Rotation paths and how fast each direction turns (degrees per step):
Each turn is a multiple of 5 degrees from 10 to 175, or 0.
Each row of a path follows its step; steps can be skipped.

step 3: [-10 -12   2  -7 -17  21 -13 -12  10   5 -12   6  -6 -13  -7   1  -2  -7
  -4 -11  -9  -8  -8  -4  -6   6   4   8   1 -13 -16   8  11 -13  -4  -8
  -2  -3   9  -1  -1  -1  -3]
step 14: [ 11  -4 -22  -2  -2  18  -5  -1  14  -7   4 -18  -7  -5 -27  13  -8  -1
   2  -3  -8 -10  -2   2   3   3   8   1 -10  -4   3  10   5  -5  -6   6
   3  -2   9   4  -2  10  -9]
step 16: [  1  -3  -1  -8   8   9 -11  17  16  13  -7  14   0   4  -4   1  -5  -6
   3   4   3  -5   0   7  -8   4  -4  11 -10 -18 -19   7   6  14  12   2
  -4 -14   2   0  -8   9  10]
step 17: [ -2 -13  16  19  -8  13  -5  -9   0   4   4   6   5   4 -18  12 -16  -1
   6 -20   4  -1  10  -3  -8   1  12   5 -10  -1   6   7  15   6   4   1
   8  -6   8   9   3  -4   2]
step 18: [  6 -17   6   6   8   4 -14   8  11 -13   6  -4  12 -11  -8   7 -11   2
  -2  -2   2   4 -11  13  -4   7   2  -5   4   1 -12   7   2  -6   2   4
  -3  20   9 -23  11   2   5]
step 21: [-22 -16  -2   5  -1   2  -4  24   8   4   5  -3   9  12  -4  -6 -13  15
   7  -3  -2   6  13   1 -10  -1   5   4   7  -3 -15   0   7  13   7  -8
   2   6   5 -10  -9  -4   2]
step 22: [ 10   1   3   3  10   7  -9   7  15   2 -10  -1   1  15  -1   5 -10  -3
  -5  -6   5 -18  11  -5   4  10  13  -3 -13   4   3  10  17  -6  -4  -1
   5  -5  17 -11   0  14  16]
step 25: [-11 -11 -13   1   0  10 -15  -2  -7  12  10  -6 -10   6 -14   1   3  -2
  14 -11   7  -5   5  -6   9   9   9  14  -7   5   2   4   6 -10   3 -24
   6 -10   4 -10  -8   1   2]
step 39: [ 12  -8   7   9   3   6  -3  16   4  -2   1 -11  -7   9 -17   7   8   0
   3  -7  23 -10  -3   7   5  -9  11  11 -16   6   8   9  12  -2  -4  -3
 -16   3   6  -1   0  10   0]
Directions:
[ 2 -1 -3 -1 -2  3  2  3  2  0  1  1  1  5 -1 -3  0  3  2  3 -6 -3 -1  3
 -2 -7 -4  2 -2  0 -2  4  1  4 -2  0 -1  3 -3  3  3  1 -1]	145
[ 1 -1 -4 -4  5  2  3  0  0  4  3  3 -2  3  5  1 -2 -4 -1 -3  3  1  1  2
  0  2  2  4  1 -2  0 -1  4 -2 -7  0  0  1  1  5  0  3 -3]	130
[-1 -1  1 -5  1  2  4  0  1 -1 -7  2  1 -1 -2 -1  4 -2  3  4  0  4 -1  2
  0  1 -2 -3 -2  0 -3 -2 -1 -3 -3 -1  0 -7  1 -1  5 -2 -6]	85
[ 4 -1 -1 -4  1  1 -3  0 -1 -9  3 -3  1 -1  2  0  0 -3 -5 -2 -2 -2  2 -1
 -2 -1 -1 -3  2  0  3 -1  0  3 -2 -1 -7 -3  2 -2  2  2 -2]	85
[-3  3 -6  0  4  1 -4  1 -1  1  1 -1 -1  1  2  1 -3  2  4 -1  0  4  3 -2
  2 -4 -3 -1 -4 -2 -2 -2 -8  2 -2 -2 -1 -3  3  2 -2 -2  3]	70
[-1 -2  3  3  3 -2  1 -2  2 -4 -1  4  0  4  1  6  2 -1 -3 -4 -3 -1 -6  3
  0 -5  1 -2 -4  0 -1  1 -2 -2 -3 -1  1  1  2 -2 -4 -3 -1]	70
[ 0 -1  1  3 -2  2 -1 -1 -3 -2  3  2 -2  2 -3 -1 -3 -2  1  3 -2 -1 -2  3
  7  2  0 -2  0  4  7  1  0  0 -4 -3  3 -6  0  3  3  1  3]	135
